In the data rows, the value 128 means zero.
Here are some numbered points:
[128  97 107 133 109 118  81 101  90  76 126  82 133 100 149 143 110 102
  80  97 126 102  78 125 109] 0
[ 92 109 110  92 147 120 118 141 129 114  91 115 129 141  80 105 148 108
 113 136 115 137 117  88 150] 1
[133  96 107 104 133 108 100 124 112  95 133  99 113 122 123 162 131 107
 102 117 126 120  98 130 126] 2
[ 98  74  73  71 108  87  79 104  94  76 100  83  95  99  88  87 109  69
  80  95  96  98  81  99 110] 3
[102  94  93  82 122 102  98 122 112 101 101 100 113 122  94 123 122  94
 102 117  97 114 103  99 123] 4
[128 196 221 176 186 208 222 179 178 219 128 226 167 178 121 207 184 196
 196 192 152 194 196 137 180] 5
[130 158 161 147 177 151 170 172 158 164 131 168 158 170 119 158 178 144
 164 167 151 166 167 129 178] 6
[131  83  84 101 119  94  88 110 100  85 128  89 103 110 131 127 127 130
 127 128 130 127 129 128 125] 7
[129  83  82 101  98  87  91  88  90  82 125  89 104  91 113 105  98 104
  86  87 126  89  88 127  94] 8
[109  77  74  81 111  88  79 106  93  76 110  82  96 102  99  67 110  77
  79  99 104 102  82 109 111] 9
[110 170 149 150  98 136 152 138 152 166 111 151 123 134 143 140  98 180
 174 123 106 126 169 109  95] 10
[110 170 153 158 104 142 160 147 161 178 110 159  86 144  99 151 103 184
 179 129 112 135 182 118 105] 11
[119 107 108 110 142 119 112 133 121 105 121 113 121 133 131  99 140 104
 111 129 130 126 128 130 126] 12
[127 101 108 131 113 121  88 108  98  85 129  92 129 104 144  76 114 100
  89 101 124 105  90 129 114] 13
[137 206 174 185 120 159 175 162 187 206 139 176 109 173 127 165 122 203
 213 144 139 150 211 145 120] 14
[107 171 204 155 162 187 210 167 157 203 103 209 147 151  92 198 163 214
 174 176 133 182 173 112 159] 15
[ 96  99  98  78 105  86 103  98  86  98  98 104  84  96  87 127 127 130
 127 128 130 127 129 128 125] 16
[140 131 134 116 107 121 145 102 120 138 140 143 108 102 127 131 108 115
 139 110 134 113 138 137 109] 17
[111 159 154 142 149 142 159 141 145 158 112 160 129 139 141 153 147 156
 164 134 117 137 160 109 145] 18
[143 111 114 117 112 105 119 103 104 111 145 119 115 103 133 121 127 130
 127 128 130 127 129 128 125] 19
[150 101 115 141 133 126 105 128 115 100 152 102 140 126 157  94 133 120
 103 124 144 125 103 149 136] 20
[135 103 115 114 134 116 103 126 115  97 134 102 122 124 132 158 133 113
 104 122 126 122 100 130 128] 21
[139 165 150 150 102 137 159 109 150 170 140 156 129 133 147 150 127 130
 127 128 130 127 129 128 125] 22
[255 209 223 234 249 220 217 238 227 214 255 215 236 239 255 255 246 233
 218 235 255 236 216 255 245] 23
[158 146 146 127 173 146 152 166 156 146 154 149 156 165 129 140 174 137
 147 161 156 162 149 155 172] 24
[108 127 130 107 101 113 137  91 112 130 108 133  82  94  99 122  99 106
 134 105 106 108 131 112  98] 25
[153 171 179 206  91 188 132  95 143  93 141  98 205 114 219 126  92 171
  95 167 139 130  96 128 125] 26
[126 181 175 165 136 164 183 133 172 188 123 184 116 157 112 178 135 166
 188 157 125 160 189 132 135] 27
[119  95  98 120  94 104 100  85  84  99 114 100 115  88 130  88  92  95
 100  83 112  87 100 116  88] 28
[163 173 186 207 113 194 143 104 146 137 159 141 211 122 227 128 111 174
 141 173 158 138 141 163 110] 29
[114 118 118 100  94 107 121  92 108 121 116 127  91  88 105 129  95 102
 127  98 114 103 131 119  94] 30
[118 158 154 138 137 141 159 129 143 158 119 157 119 130 106 147 137 147
 162 131 114 134 161 116 135] 31
[163 116 119 147 117 133 118 113 123 116 163 122 146 109 164 106 116 131
 120 108 160 110 120 163 115] 32
[111  82  92  83 118  94  91 114 100  87 112  91 101 112  98 150 121  80
  91 107 107 107  93 110 121] 33
[ 94 158 219 138 151 199 222 151 143 217 100 220 134 143  83 207 151 193
 166 189 122 195 164 106 155] 34
[ 95 155 210 135 146 191 213 146 140 209 101 213 130 139  85 201 146 185
 162 181 121 187 161 107 150] 35
[132 120 117 105 127 111 121 124 116 120 133 122 113 125 121 163 129 109
 125 118 127 121 122 130 125] 36
[105 167 139 148  96 129 144 134 155 171 106 144  82 140  95 131  93 165
 175 116 108 120 171 112  94] 37
[132  79  87 112 111  98  85 102  89  79 128  84 112 103 126  95 110 105
  83  97 127 100  81 127 109] 38
[115 159 155 140 131 141 159 125 142 160 116 158 116 127 106 148 131 149
 164 128 111 132 163 113 129] 39
[127 141 149 174 117 162 104 114 117  84 129  92 175 110 193  77 119 137
  90 139 125 108  91 129 119] 40
[103  92  95  78 121  97 102 118 101  97 104 100 105 115  92 127 126 127
 127 125 127 125 129 127 125] 41
[140  93  95 120 133 105 102 128 112 101 140 103 122 124 135  93 133 108
 101 121 133 124 102 137 133] 42
[154 109 110 130 107 121 114 104 118 111 156 118 132  99 148 130 131 132
 129 131 134 130 131 133 129] 43
[116  88  87  99  91  88  91  87  80  90 121  95 101  82 117  79  91  88
  93  80 116  81  96 119  92] 44
Which point above is nearest to each new point? Its number follows each.
[128  95 105 130 109 115  82 101  90  77 127  83 130  99 146 137 109 101
  80  97 126 101  79 125 108] ~ 0
[131 114 114 100 131 109 119 124 111 114 132 119 110 123 118 166 133 103
 119 117 125 121 116 129 128] ~ 36
[116 107 108 108 141 118 113 132 120 106 118 113 121 132 128 100 140 103
 111 128 127 126 129 126 125] ~ 12
[126 161 165 149 179 153 174 174 160 168 127 172 161 172 117 160 180 144
 168 169 150 168 171 126 180] ~ 6
[128 141 152 181 132 164 123 129 119 116 112 122 179 126 196 112 134 142
 120 143 107 122 122 111 135] ~ 40
[133 101 112 134 119 124  89 111 100  84 135  88 135 110 153  76 119 108
  90 105 127 109  87 133 120] ~ 13
[109 111 111  97 121  98 118 114 104 112 108 117 109 114  99 106 121  95
 113 109 105 114 117 106 119] ~ 4
[112  95  95  82 131 106 100 124 112  95 113 103 111 123 101  88 130  93
 101 119 106 120  97 110 127] ~ 4
[160 155 147 136 167 145 153 163 163 155 157 150 156 169 134 142 168 140
 156 163 160 161 158 160 164] ~ 24
[131 119 117 103  89 102 120  83  98 117 133 122 103  85 122 123  91 103
 122  89 125  94 121 129  88] ~ 30
[128  96 104 131 111 119  81 106  94  78 130  86 131 102 147  70 112  96
  82  99 125 103  83 130 112] ~ 13
[127 105 119 145 109 128  82 106  91  79 126  80 145 102 162 144 110 109
  80 110 123  98  79 125 113] ~ 0
[126 101 111 133 114 120  88 105  94  83 124  89 133 104 144 143 114 104
  87 101 126 106  85 123 113] ~ 0
[104 167 138 147  95 128 143 132 154 169 106 143  81 139  94 130  92 165
 174 114 107 119 170 112  93] ~ 37
[103  96  97  81 131 107 104 125 113 101 100 104 115 122  89 138 131  95
 103 117  99 120 103  99 132] ~ 4
[177 139 143 127 169 142 149 161 149 144 176 145 152 158 133 157 165 148
 145 156 175 156 146 177 165] ~ 24
[ 95 126 131 109 149 125 135 143 130 131  92 135 131 144  83 121 150 114
 133 141 121 140 134  95 149] ~ 1
[142 166 146 146  94 132 149 133 147 163 144 150 121 132 139 136  93 130
 127 128 130 127 129 128 125] ~ 22
[140 136 148 169  93 155 105  89 112  97 141 100 172  89 190 123  94 136
  99 125 128 124 127 128 124] ~ 40
[176 147 145 133 168 143 149 182 165 154 176 149 151 159 127 138 168 218
 155 156 170 156 156 176 170] ~ 24
[133  83  82 104  95  87  90  85  89  82 130  89 103  87 119 107  97 105
  87  86 127  88  90 127  94] ~ 8
[140 177 139 160  93 129 144 134 167 177 140 146 141 147 155 131  95 167
 183 125 140 121 184 143  95] ~ 10
[159 146 146 127 170 144 152 163 154 146 155 149 153 162 130 140 171 135
 147 158 155 159 149 155 168] ~ 24
[131 199 225 179 189 213 226 182 180 223 131 231 170 181 120 215 189 202
 203 197 154 200 202 138 186] ~ 5
[129 156 161 148 175 150 169 171 157 163 130 167 159 169 121 155 177 143
 163 166 150 165 166 129 176] ~ 6
[132  79  87 112 110  98  85 101  89  78 128  84 112 103 125  90 109 105
  83  96 128  99  81 127 109] ~ 38
[ 99 108 109  97 142 117 114 136 123 108  96 113 129 132  87 105 143 109
 110 130 116 134 112  96 142] ~ 1
[ 94 107 107  90 144 116 115 133 124 109  88 113 126 133  77 130 142 107
 112 130 113 135 113  90 140] ~ 1
[103 100 101  81 128 106 104 124 114 101 106 106 114 119  94 111 129  88
 104 118 102 120 107 104 128] ~ 4
[163 181 191 214 118 205 151 111 153 147 139 153 213 124 231 141 115 178
 153 178 132 142 152 135 112] ~ 29
[157 144 144 125 166 142 150 160 152 144 153 148 149 159 128 138 167 133
 145 155 153 157 147 153 165] ~ 24
[153 104 117 142 136 128 108 131 118 103 155 105 141 129 158 103 136 123
 106 126 147 128 106 152 139] ~ 20
[117 107 107 109 143 120 112 134 122 105 119 113 122 134 131  99 141 103
 110 130 130 127 129 128 125] ~ 12
[109 166 160 146 152 147 165 143 150 165 111 166 132 142 143 153 150 162
 171 136 116 140 167 107 148] ~ 18
[117 117 117 103  92 107 121  90 108 120 119 126  91  86 108 130  93 100
 124  95 114 100 127 120  92] ~ 30
